Named moves, each a turn or a mirror, and the order they were made in; the first pair answered:
j_431:
[ -4 -11 -19 -16   9  -1   5  -2 -14 -24   7   2  -7  -8 -15 -15   0   4
  -5   2  30 -15   6  -7] => [ -5 -12 -19 -13  15  -2   4   2 -11 -24   6  -2  -8  -9 -17 -14   6   4
  -6   4  28 -13   7  -7]
[ -8 -23   7 -13 -13   9  17  14  -4   0   2  22 -26  10 -12 -11 -20   4
  -2   3 -15 -24  -6   0] => [ -7 -17  -6  16  12  15  14  22  15 -32 -10   6 -18  -5   8  -2   7  -9
 -14  10 -16  -7   6   9]
[-10   1 -14  -4  25 -16   2 -10  15   2  -4  -9   7 -10   3  -5  15 -13
 -18   7  -6  -2  -7  10] => [-11  -5  -3 -22   5 -20   5 -15  -1  22   5   1   0   2 -13  -7  -5  -3
 -10   1  -2 -13 -16   4]
[ 12  29 -21 -27 -11   0  -5   8  -8   8  46  -4   7  -4  -6   6   9 -11
  11 -28   9 -25 -39 -16] => [ 12  33 -30  -3  12   4  -8  13   7 -14  38 -15  12 -19  12   9  30 -19
   0 -22   6 -12 -28 -11]
j_371:
[  0  22  -6   4  -6 -27 -16 -12   7  40   3  -6  20   1  12   9  -7  13
  10  -3   3   9 -12  -4] => [ 12  18   3 -14 -18  -4  -3  17   6  33  -5  12   2  11   2  10 -11   6
  -6  -3 -28 -11 -21 -15]
[ 14  -1  -8   7 -25  -9 -12 -13  -4  32 -11  -3  16  -8 -24  11 -23  19
  28  10   2  31  -4  -6] => [ 22  17  -8  -5 -33  -1 -15  -2  -9  35 -11  -1  11   0 -22  15 -21  12
  18  -1 -10  22 -11 -22]
[-17 -36   9   8   3  -9  28   6   5  15   3  22  -5 -11 -17  -9 -13  17
  13  22 -10   4 -12  17] => [-17  10  -5  11   7 -29   1 -25   0  34  13  -9  19 -13   3   2   0  11
  19   1  21  19  -6   9]
j_789:
[ 10 -15  -7  18   2   5   7  11   7 -28 -23  -4   0  -5 -14  13  16  -2
   2  27  10  29  17  18] => [ -3 -34  -1  20  -2 -10  13   4  11 -11 -19   4   5  -6 -13   5   6   8
   8  30  11  22   8  31]
[-12  21   2  -3  -7  -6 -19 -15 -20  16  10  -8   0   4   1  -3  -6   2
  17 -10  33   2  15  -3] => [-13  13   8  -2 -11 -15 -19 -12 -13  33  13  -1   2   6   5  -4 -11   6
  14  -9  24  -7   1   0]
[  8  12  10  19   7  17 -10 -21   7   2   7 -27 -11  -7  -2 -13  14  12
  18  -7   1  14  -1 -13] => [  4   2  11  19   4  10  -5 -23   8  11  10 -25 -10  -8  -2 -15  11  17
  21  -6   3  13  -6  -7]
j_341:
[ 14  -2   0 -16 -17  31  -7 -26 -17   8   3  -2  -9  10 -15   2  -8 -12
  13 -11  -7 -12   5 -24] => [ 11   1 -13   7  -6  16 -17 -39 -10  12  -2 -19  10  -3  -8   9  -2  -8
  21  -6  10  11  13 -12]
[  3  -1  -6 -20   0 -27  -5  22  34  -2  11   4   6  -5  16  14  -7 -11
   4  -3 -15 -14  12  -2] => [  3  -8 -10 -14   4 -28  -5  19  34  -3   9   2  11  -9  16  15  -5  -9
   4   1 -10 -11  15   4]
[  8  17 -19   1  24  24  20  30   3 -14 -15  13  -8 -12   6  -6 -27  12
  -6  12 -22   1 -13  -1] => [ 14  42 -24   3  20  17   8  24   3   0 -13   0   1  -8  11   4 -23  10
  -8   5 -20   7 -14 -12]
j_119:
[ 25  31 -19  15   9  10 -16   6   2 -39 -11 -30   0 -27  14  31  16 -45
 -14  -5   6  30  20 -12] => [ -8  17  -6  24  24 -33 -12 -17  27   1  12 -30   9 -33  50   9  24 -33
 -23 -18  10   2  -9  11]
[  0  25  14 -15 -32  -4  -8   0   0  36   6   4   6  23  -2  12 -17   0
  -8 -19 -11 -19 -18 -21] => [  7  30  11 -17 -35   6  -7   5  -6  28   1   6   5  24 -10  16 -18  -2
  -6 -18 -14 -10 -12 -24]
[-22 -38 -16  23  18   6  13 -14   4  -1 -13   9 -18  -6 -27  -9 -36  -1
  16 -19  -5  12 -28  21] => [-14 -28 -21  23  17  18  10  -7  -3 -14 -22   6 -20  -7 -37   0 -35  -3
  19 -12  -3  22 -18  14]
Pairs:
Between the rows of a pair lie two moves.
[ -6  30   5 -19  10  -2  -7   5   0  -5  10  -9 -13  18  30  -2  19 -16
 -11 -27   4 -11  -3 -15] => [  8  40   2 -11   1  -5 -14  10   6   5   1 -11  -4  15  28  11  15 -16
 -13 -22  -3  -2  -7 -20]
j_371 j_341
[  4  -8   3   6 -16   3   5   9   0  26  -7  17 -18   2  -9 -12 -29  18
   6   5  -8  -2  -3  -1] => [ 12  18 -14  31   4  -1  -9   6  17  12 -13  -7  -5 -12  14   3  -3   3
  -3   4  -5  18   6   1]
j_341 j_431
[ 16  -6  14 -15  -3   1  10   2  -7   3   1   0   0  16 -14   0 -11   4
  -1  -3   6 -10   6  -9] => [ 11 -13  15  -8  -5  -8  11   2   1  12  -1   2   5  12 -12   0 -14   7
   0  -1   2 -12  -2   0]
j_371 j_789
[-15  -8  13  24   7   8 -17  15  11  12 -24  13  19 -15   9  16   1 -23
  13  19  10  11 -43   8] => [-10   9  17   5  -8   4 -24   7  -3  33 -15  13  19  -2   4  16  -9 -21
  18   8  14   2 -48  -5]
j_371 j_431
[ 18  10 -19  43  -9 -16 -14 -11  22  10  -6 -19  23 -19   4  20  -9   1
  13  27  12  45  18   7] => [ 34  30   7 -15 -43  19   1  25  -2  12   6  14 -16  21 -11  10 -20 -13
 -12   1 -28 -10  -3 -33]
j_341 j_341
[  0   1  -7   6  -5   2  -4  10  12  17   5   5  13  -1 -10  15 -12   9
   8   4  -7  12  -5   8] => [  7  14 -12   5  -4   8  -8  11   8  11   5   0  12  -2  -8  18  -4   6
   6   1  -5  17   1  -2]
j_371 j_789
[ -6  -2  -4  28  35  19   0  31  21  -4 -14  -5   0 -29  -3  19   5  -5
  20  20 -16   6   7  13] => [-16  25  -3  24  38  -5 -14  11  27  23   2 -18  11 -25  19  17  13  -7
  15  -1  -4  -4  -5  10]
j_119 j_371
[ 13  16  -4   0 -17  11  -7  -9 -16  -3  -3  -1   2  11 -14   3   3  -7
   9   1   9  12  17 -20] => [  5 -12   4  -3 -13  19   5  -1 -17 -18  -6  11  -7   7 -22  -7  -2  -2
   8   8   6   5  17 -10]
j_341 j_341
[-19  18 -13  -9  14  -4 -27 -22  -4  -4   9 -19   4  17 -15  -8   1 -14
  10  -5  25 -11  15 -31] => [-15  10  -2 -24   4  11 -14   4   1  -7   9   1 -12  24 -20 -13  -5 -17
  -6  -2  -5 -34   1 -39]
j_119 j_371
[-10  26   0  14   3 -13 -13  -2   7  21  -5 -20  17  -9  18   2  16  -7
  11 -19  18  11  15   1] => [-25 -25   9  10   2 -14   6  -6   0  17  -5  -1   8 -13   0 -14  -4  11
  25  -4  24   2  14  21]
j_431 j_341
[  7  10   4  10  -5  32  13  21  -9 -28  -5   9  -5   3 -28  -4  -5  -9
 -12  17  -3   3  11  -9] => [ -7  15  -4  16   4   7   1 -16 -18 -16   6 -12  13  -1 -19  -8  -2  -2
   4  11  37  17  19   2]
j_789 j_371
[ 14 -16   1 -34 -11  27 -13  13 -42 -24  12 -10  -3   3 -61  -3 -11  12
  45  21  36  54  -8  -9] => [ 17  -2  -4 -30 -16  21 -22   6 -41 -16  13 -20   3   4 -56   7  -7  10
  47  16  39  60  -8 -14]
j_341 j_341
[ -2   0  15   0  10 -13   3 -10   9  -6   1 -13 -15  -8   0 -17  12  -5
 -11   2   0   8   8  28] => [ -2   0  23  -9  -3 -15   4  -7   7  13   5  -5 -16   0  -3 -17   3   0
 -12  -2  -9  -4  -4  22]
j_789 j_431
[-26  -4 -13  12 -16  -4   5 -27   0  24  -3  -9   0   0   5 -22 -25  12
  15  -1  20   8  -1 -11] => [-17  11 -18  32  -3   0   1  -7  29  16 -12 -14   4 -11  28 -11  -5  -1
 -11   1  -8   8  -6 -12]
j_789 j_431
[-21 -21 -18  -6  -7  -5   0 -23 -25 -16  19   3  -4  -2   0 -11  -7  27
  16  -1  52  42  12   3] => [-20 -17  -9 -28 -18   3   4 -19 -37 -16  27  14 -15  11  -3 -18 -10  25
  11 -11  45  23   7  -9]
j_341 j_371
[-31 -37  -8 -16   4  -7   7 -17 -19   7  -6  12  -8   8   3  -6  -3  19
  18  10  18 -33  -8  11] => [-28   0 -24   2  23 -13 -13 -28  -9  -1  -8 -15   8  -1  31   8  26   4
   6   0  28 -17   0   7]
j_371 j_431
[  6 -15 -12  28  -1  -6  -7 -16   5  15 -18  -6  27 -19  -1  18 -10  20
   0  22  10  32   7  10] => [ -7 -22  -9  15   5 -13  -3 -33  -6  13  -2  -6  21 -13  -1   5 -11  23
   5  13  27  22  12  14]
j_341 j_371
[  3 -23  -7  16  10   1   2  10  11  -3 -13   8   6 -16 -13   3   5   6
  -4  22  -6  13   3  14] => [ 14  -5   2  -6  -5   8   4  22   6   7  -7  20  -4   0 -12   6   2   1
 -18   8 -26  -5 -11  -6]
j_789 j_341
[  3 -22   0 -19   8   0   8   2  10 -16 -29  -7 -19 -11 -23  14   3  -8
 -15   0  -9  -5   9  -1] => [ -7 -24  -1 -26  -2 -18   5 -19  -4   6 -19 -13 -10  -9 -28   9  -9   2
   1  -2  13  -2   7   5]
j_371 j_431
[ -5 -13  -2  30 -11   0  10  -5 -16 -15  -3 -12 -10  -3  -1   4 -10  12
  25   7  25  30  11  20] => [ -1  22   2  24 -24 -24  -3 -10  -5  29   9 -14  -2   8  19   8  -9  11
  13 -17  12  14 -17   5]
j_789 j_371
[-11  -5   8 -13   3  -6   9   8   0   1  17  19 -10   4   7 -11   3   3
 -17  -8 -11 -19 -22   5] => [-10   8   7 -18  -3 -14   1   0  -4  13  23  13  -3   8   6  -7   0   1
 -13 -15  -5 -17 -24   1]
j_371 j_341
[ 15  23  -3  -3 -14   5  -4  17   3  15   2   1   6  20  -1  17   3 -13
 -10  -9 -26  -4 -12 -16] => [ 11  -6  -6  -1  -6  27   9  18 -12 -28  -7   4  -6  14 -21   8   2 -14
   3   5 -14   8  12  -5]
j_789 j_371
[ -4  -3   2 -10   4   2  15  -2 -16  -1  -3   6  -6  -1   5 -13   1  -8
  -5  -7  -1  -8  -5   6] => [  3  14  -1  -4   7   1   9  -1 -12  -3  -4   2  -1  -3  12  -7   9 -13
 -10 -10  -1  -3  -2   1]
j_431 j_341
[  5 -15  10  -8 -27 -15   4   2  12  60  -3  14   5  -2 -17   6 -29  22
   5   7 -21  -5 -28   1] => [ 12  19 -11  30  14  -6 -10  13  43  19 -15 -16  18 -21  21  22  19  -4
 -23   7 -23  14 -11   1]
j_431 j_371
[  8  12 -11  -3  -6   5  -7   8  -8  -5  -2  -6  10  13   4  15   3  -7
   7  -2   4   0  15  -6] => [  3 -16 -10  -2  -5   7   5   7 -11 -15  -4   2   4  13  -5   6  -4  -2
  13   7   4   0  17   2]
j_371 j_789
[  3   8  -4   0   3   6 -15  -7  -4   0   3 -13  -4  -1  -6   3  13  -5
   3   2   3  11   9   0] => [  4   0   2 -11  -5  13 -11   1  -8   3   5  -2 -12   6 -15   2   2  -1
   5   2  -4   2   2  -1]
j_431 j_371
[  4  10  12 -17 -11  13  -7  15  -7   6 -10   3   4   6   9  -2  -5 -11
 -12 -13 -19 -25 -14 -13] => [  3  13   3  -7 -15  -8 -22  -9  -7  31  -9  -9  25  -3   7   3 -14   0
   7 -12   4  -4 -11  -3]
j_341 j_431
[-13   1  12 -35  -6   5   9 -21 -23   4  26  10 -14  24  -6 -19  -4   1
   4 -29  17 -29   0  -6] => [-10  19   4 -15  -4 -22 -10 -33  -4  37  26  -7  12  14  12  -5   0   5
   7 -31  25 -12  -9  -2]
j_341 j_789
[ 28  10   7  17  -7  14  -6  12 -15 -18   5 -14   1  -1  26 -14  25 -16
 -13  13  11  -2 -17  14] => [ 26  10   4  15 -22  -3 -12  -7 -24   9  11 -18  10   2  17 -12   9  -4
   5  12  29   9 -20  17]
j_431 j_341
[ 10 -27  10 -16 -30  -8   7  -1 -11  39   3  22 -17  26 -18   5 -34  25
  14   9 -18 -21 -14  -2] => [  7   9   0 -10 -26 -29 -14 -29 -13  55  12  -5   7  24   0  13 -24  20
  23  -9  11  -3  -8  -5]
j_371 j_371
[ 20  11 -11 -29 -10  19  -7  14 -57 -13  14   8 -39   7 -24  -1   2  -6
  12  -9   3  -9  20 -21] => [ 34  25 -15 -19 -11  21 -11  24 -46 -11   5   3 -34   2 -22  14   4 -11
   4  -5 -10   1  19 -27]
j_341 j_371
[ 24 -20  17 -23 -26 -11  18  -9 -25  40  -7 -16  13  -7  18 -16 -18   1
   7  -5  12 -27   3  -2] => [ 43  13   7 -26 -25  11   9   8 -32  16 -14 -27   7  -3  20  -2  -4 -17
  -4  -8   2 -17  16 -21]
j_789 j_789
[-36 -33  18  20  33   6   7  -5   8 -29  -3   5  -4  -8  13 -40  45  18
   9  -5 -16   5  -8   8] => [-38 -18  23   3  30   7   4  -9  -3 -29   8   4  -8   2  15 -45  49  13
   4 -20 -13  -9 -11  -2]
j_371 j_341
[  0 -22  15  16 -11 -27  37   8  23  23  -1  28 -18   2  10 -21   0  -4
 -14   9 -21   6 -31  -5] => [ 18   3   3  24   1  -5  29  23  27 -10 -10  14 -17  -1  19  -6  23 -25
 -28   7 -29  19 -15 -18]
j_431 j_789
[  9 -38  -6   8 -11  23  15  16 -17 -25 -27  18  -5 -10 -36   7 -18  15
  25  29  -7  21  20  13] => [ 19   4  -8 -21 -27  29   3   6 -42 -22 -17   9 -10  10 -41  12 -19   5
  26   9   6  20  24 -13]
j_341 j_789
[ -3  30   3 -29  -9   9  -1 -23 -20  -2  -2 -11 -10  21  -8  -6   5  -3
   6  -4  23   3   6 -17] => [-21  -6   8  -4  -3 -21   5 -32   6  25   0  -4   4   9   1 -16  -2  18
  15   9  25   3 -10  13]
j_341 j_789
[-14   2  -2 -13   9  23   0   6 -10 -20   2   5 -11   8   1  -8   1 -24
   0 -23   0   0   5 -10] => [-26  -2  -7  -1  13  -1  -9 -18  -8  -3   6  -7   6  -1   7  -9   1 -15
  14 -21  25  12   7   4]
j_341 j_789
[-49 -12   6   8  12 -47   7  -7  29  33   0  18  11   5  23 -22  13 -11
  -5 -12  26 -26 -28  14] => [-35   6  -7  31  20 -39  -1   9  48  21 -13   8  17  -7  34  -5  27 -20
 -18  -5   9 -10 -26  10]
j_789 j_341
[  5 -10   8 -41  11  20   9   1 -23 -28  -4  12 -14 -20 -15 -21   0  10
  24   9   8  10   2 -31] => [-11 -27  14 -29  11 -14   9 -15  -6  12   5  15   1 -29  -5 -27 -10  27
  32  11  13   5 -17 -12]
j_371 j_789
[-11  29 -31  12  15  -3 -12  -1  -5 -18  33  -3  27  -1  -4  -2  20 -17
 -10 -26   2  -6  -4 -34] => [-28  -5 -24  15  14 -25  -5 -19  -2   3  41   2  32  -7  -6 -17   7   1
   3 -21  16 -10 -12 -14]
j_789 j_789
[ -4 -42   6  28  16 -27   2 -17 -11   0   7  11  -5   2   7  -1 -21   8
   0  21  -2  17   0  26] => [ 20  22   1   8  -7 -31 -21 -19 -21  27  16  -3   4  19  14  20 -17  -5
  -9  -7  -7  15 -10  -3]
j_341 j_341
[  7   5  -2 -14  10  15  12  15  21 -13   5  -8  -7  15  22  -2  29   4
 -14  10  -7  -5 -18  -9] => [  7   6   3 -31 -15   2   8   2   5  20  16  -3  -5  27   7  -2   7  16
   3   4   3  -8 -26 -14]
j_341 j_431
[ 11  18   4 -22 -27   4 -18 -18 -35  11  22  -9  15  10  -5  -1  10   5
  17 -17  26  12  15 -18] => [  7   8  11 -23 -35 -13 -12 -14 -22  39  26   1  16  13  -1  -6   2  14
  16 -18  13  -1  -7 -10]
j_789 j_789
[  3 -10  -3  22   4 -23  -6 -10  18  23  -7  -6  16 -16  -1  11 -16  10
  15  10   5  15  -6  15] => [ 15  11  -2  13  -7 -12 -10  11  24  27 -11   0   9  -8   3  20 -14   1
  -3   3 -22   4 -18  -2]
j_789 j_371
[ -5 -32   8   6  21 -36   8 -17   7   5  17  33 -14 -16  -1 -25  32  -4
  -6  18  19 -31  -2  23] => [  2 -20   9  14  19 -42   3  -9  22  19  15  33  -8 -18   9 -19  37  -4
 -15  15   5 -32 -16  22]
j_789 j_371
[  6   7   5 -13 -22  13  -2   3 -10  14  -8   8  -5   8 -24  18  -9   5
   7  10 -18   3   2  -4] => [ 10  15  -1  -5 -16   9  -9   2  -5  18 -11  -1   3   4 -21  26  -3   2
   7  12 -15  15   4  -4]
j_341 j_371
[  1  26  14  -2 -24 -14 -11 -37 -28   4 -12 -11  12   7  -7  18 -15  22
  46  17  44  -3   9   4] => [-12   8  17  28  -4 -34  -7 -34   5  12 -13 -11  21 -12  15  14  -5  28
  36  24  38  -4  -1  27]
j_431 j_789
[-12  -4  -3 -12  -1   9   2 -14 -24 -11   8 -12  -3   3  -9  -3  -4   7
  16   0  22  12  26   0] => [ -7   9  -3 -18  -7   8  -2 -13 -27  -8  10 -12  -5   7  -9  -1  -4   2
  11  -6  22   8  23  -8]
j_341 j_341
[ 18  10  11   0 -17  -1  16   3  19  13   4   3 -13  -8 -14  17   0  -7
 -17  -2 -21  -4  -2 -13] => [ 11 -18  10  12  -8  -2  26   0  20   2  -4   7 -12 -19 -21  15  -7   0
  -8  15 -13   7   7   1]
j_371 j_119
[ 10  -3   0   3  13  -7   2 -10  17  18  20  -9  22  -1  27  -9   7   2
 -18 -11  -3 -21 -17  12] => [ 25  13  -3  -7  12  18   1   7  10  -8  13 -10  13   6  22   1  15 -14
 -27 -11 -15 -21  -5  -6]
j_371 j_789
[ -5 -23   2   1  -6   1   6  -5  -2  18  -4   2  -3   8 -21   0 -35  11
  10  17   0   1   4 -11] => [ 13   3  -2  -3 -11  18   1   9   1   8 -10  -1  -8  12 -20  10 -25  -2
  -3  12 -17   3   4 -29]
j_789 j_789
[  7   2   0   7 -15   2   3  16  -8  16 -18   4   5  26 -13  27  -2  -2
  -1 -13 -17   4  -3 -14] => [ -3 -12  -6  22  -5 -14   2  -1  -5  20 -17  -6  16  15 -10  25  -3   4
  14  -6   3  20   5   3]
j_371 j_371
[ 33  22   2  18 -11   9  -9   6   8  37  -1  10  14  16 -11  31 -21   3
  -6  10 -35  11 -13 -12] => [ 24  -9  -1  37   5  11   0  12  18  15 -10  15  15   2 -12  24 -18   6
  -3  29 -36  17  -5   6]
j_371 j_431
[  5 -16  16 -28  -2  23  -3  24  -4   4   2  15 -14  -7  13   5   9  -5
 -11   7 -54 -30 -22 -11] => [ 13  30 -12  -4  12   8 -35 -11 -12   2   1 -32  19 -22  23  29  28 -14
   8   3  -6  23  10 -11]
j_341 j_789
[ -2  -6  -4 -18   4  12   8  30   5  -6  -3  11 -10  -3   7 -22   8   1
 -17 -10 -25 -29 -18  -7] => [-11 -14 -13 -15  18  19   7  10 -15 -38  -5  -2 -12  -7  -3 -25  12  -3
   1  -6   7  -9  10   0]
j_789 j_789
[  0 -26   6  -7   8  -6  11   2  -8 -19  -3   9 -10   4  -2  -1   2   1
  -3   8   2  -1  12  -3] => [ -6 -14   2   1  11 -25   0 -15  -2   0   3  -3   2  -1   8   2   5   3
   3   4  16   6   6   3]
j_789 j_371
[  3  -4  19 -33 -10 -13 -11  -4 -15  26  18  22 -22  12   7   4 -20   3
  -9 -31   0 -28  -9 -20] => [ 17 -27   7 -20 -10  19  -3  11 -30 -14  -5  27 -29   2 -26  16 -31   4
   8   0   3   3  18 -18]
j_371 j_119
[ 14  -4 -15   4 -14  19   7  21 -11  -8   6   3 -14   3 -27   3 -36   7
  11  26  -5  14 -13   4] => [  7   1 -25  20   0   3  -2   2  -7  -5   7 -15   2  -7 -13   4 -25   7
  17  26  16  32  -4  16]
j_371 j_431
[ 10   9 -14   9  20  34 -12  24  12 -30 -18  -7   2  -8   4   9  15 -10
  -7  17 -19  24  11   6] => [ -4 -28   1 -14  -8  13  -3  -2 -17  13  -4  11   3   2 -29  -8 -29  19
  33  22   8  19   3  15]
j_431 j_371
[-11  46  18   6  40 -19   0 -23 -12 -40  36  -2  -8  23  11 -32   9 -22
 -15 -19  19  -5   9  20] => [-13  36  23  -2  37 -15   5 -18 -13 -44  35   5 -15  27   7 -37   8 -21
 -18 -17  15 -13   6  21]
j_341 j_341
[-18   5   4   1  -3 -13 -12 -11  -3  11   0 -11  -2   2  10   3  -7  -3
  12  20  33  19  13  22] => [ -7  32   5 -16 -11  -1 -17  -6 -13   6   2 -12 -11  16  10   7  -2 -12
   4   8  27  11  13   3]
j_371 j_789
[ 13  -4 -19   2   6  14  -4   4 -11 -25  -9  -2   3 -13 -17   8 -13  -9
  15  22   7  27  25  12] => [ 20   5 -12 -20 -15  15  -5   2 -26  -3   2   5  -1   4 -29   7 -28  -5
  19  12   5  15  14   2]
j_431 j_341
[  8 -25   0  12   2  11   7  15  13 -20  -5  18  -7 -10  -7   0  -1  -8
  -5   8 -30 -10  -3   5] => [  4 -28  -7  13   7  13   5   7   5 -31  -4  13  -8 -14 -10  -4   2  -7
   4  10 -16  -1   8   8]
j_789 j_789
[  6  17   4   7 -15  25   1  28  11   5  12   8 -11   6  -7  16  -2 -12
 -25  -5 -13 -29 -18 -31] => [  2  19  -1  12 -26  -3 -11  -4   3  41  19  -1  10   6 -15  21 -21   2
   4  -2  17 -10 -20 -21]
j_341 j_431
